In the data rows, 128 means zero.
Here are some points:
[142, 124, 133, 183, 110, 125, 133, 142, 180, 152, 107, 113]
[85, 246, 63, 0, 227, 108, 158, 9, 0, 69, 238, 205]
[131, 151, 115, 126, 131, 119, 140, 112, 147, 137, 128, 131]
[121, 103, 143, 126, 133, 133, 120, 154, 101, 111, 129, 125]
[120, 69, 162, 154, 123, 135, 115, 182, 116, 119, 144, 129]
[161, 162, 123, 196, 85, 117, 145, 149, 251, 193, 60, 79]
[115, 176, 100, 63, 162, 126, 144, 90, 96, 120, 180, 147]
[86, 85, 153, 96, 162, 135, 94, 158, 17, 70, 222, 172]
[122, 153, 100, 62, 143, 130, 140, 81, 83, 115, 137, 146]
[120, 45, 179, 190, 113, 132, 103, 207, 94, 112, 142, 135]
[71, 167, 109, 0, 200, 126, 127, 88, 0, 65, 255, 200]
[122, 106, 136, 114, 140, 119, 130, 156, 111, 115, 141, 130]
[102, 83, 158, 135, 121, 144, 98, 161, 99, 113, 178, 139]
[110, 0, 233, 255, 76, 160, 65, 255, 115, 100, 154, 125]
[140, 171, 112, 133, 118, 125, 133, 101, 177, 143, 95, 115]
[126, 167, 98, 67, 155, 126, 139, 83, 88, 107, 127, 131]
[162, 159, 116, 188, 118, 97, 164, 138, 225, 174, 60, 102]
24 more points follow, each with its number after it:
[153, 255, 58, 67, 141, 118, 165, 45, 207, 172, 84, 107] 0
[125, 149, 106, 46, 155, 132, 143, 56, 86, 98, 131, 135] 1
[134, 40, 189, 255, 73, 136, 101, 235, 187, 153, 116, 122] 2
[167, 97, 134, 216, 70, 128, 133, 152, 215, 170, 46, 87] 3
[103, 213, 71, 0, 214, 129, 162, 0, 10, 65, 180, 162] 4
[143, 83, 143, 150, 110, 139, 129, 135, 150, 127, 95, 112] 5
[115, 33, 209, 231, 117, 126, 102, 247, 146, 110, 164, 140] 6
[128, 106, 132, 94, 136, 133, 128, 100, 108, 107, 124, 130] 7
[176, 215, 74, 122, 113, 114, 173, 53, 254, 188, 11, 62] 8
[81, 20, 197, 177, 110, 158, 64, 235, 34, 95, 246, 167] 9
[155, 167, 117, 178, 94, 121, 141, 136, 238, 184, 70, 92] 10
[123, 148, 118, 129, 131, 118, 129, 133, 112, 139, 148, 136] 11
[97, 109, 139, 105, 148, 127, 108, 139, 60, 90, 178, 168] 12
[140, 144, 107, 76, 145, 130, 153, 68, 128, 120, 100, 121] 13
[120, 88, 157, 184, 111, 132, 113, 174, 133, 132, 145, 137] 14
[167, 210, 102, 155, 115, 103, 164, 68, 229, 155, 38, 119] 15
[195, 150, 110, 186, 74, 121, 161, 80, 255, 188, 0, 66] 16
[96, 76, 151, 109, 143, 146, 100, 166, 40, 97, 195, 149] 17
[191, 208, 79, 165, 97, 109, 174, 66, 255, 188, 0, 78] 18
[91, 23, 195, 162, 142, 134, 86, 222, 24, 67, 208, 161] 19
[58, 81, 157, 25, 198, 140, 87, 148, 0, 28, 255, 197] 20
[134, 201, 86, 79, 131, 125, 148, 60, 137, 146, 129, 133] 21
[136, 70, 158, 182, 106, 135, 112, 181, 141, 131, 106, 110] 22
[92, 130, 130, 85, 169, 127, 119, 121, 35, 86, 217, 176] 23
Which two of these numbered points are nearest to each point below, ignoring the 2 directions in which the first points spread most? Their numbers follow each, nearest first.
[137, 181, 87, 84, 133, 122, 152, 83, 152, 155, 125, 114] > 17 21
[123, 239, 55, 0, 192, 120, 162, 7, 78, 109, 134, 128] > 8 1
[114, 185, 68, 8, 148, 144, 129, 34, 23, 108, 148, 157] > 16 3
[69, 16, 181, 128, 148, 151, 72, 223, 0, 74, 255, 173] > 11 17
[170, 211, 66, 123, 121, 105, 183, 66, 223, 181, 40, 87] > 22 3
[144, 168, 107, 109, 141, 115, 153, 93, 139, 128, 86, 124] > 18 22
[119, 180, 83, 0, 181, 131, 149, 22, 50, 88, 147, 144] > 1 13
[71, 36, 189, 118, 139, 158, 74, 207, 7, 71, 255, 170] > 10 11
[148, 116, 144, 200, 92, 125, 123, 152, 188, 149, 77, 113] > 12 14
[108, 154, 127, 97, 150, 131, 122, 136, 108, 119, 184, 141] > 10 0
[159, 225, 60, 65, 139, 114, 168, 33, 193, 159, 48, 83] > 8 1
[132, 125, 114, 114, 121, 136, 126, 109, 122, 138, 115, 115] > 3 8
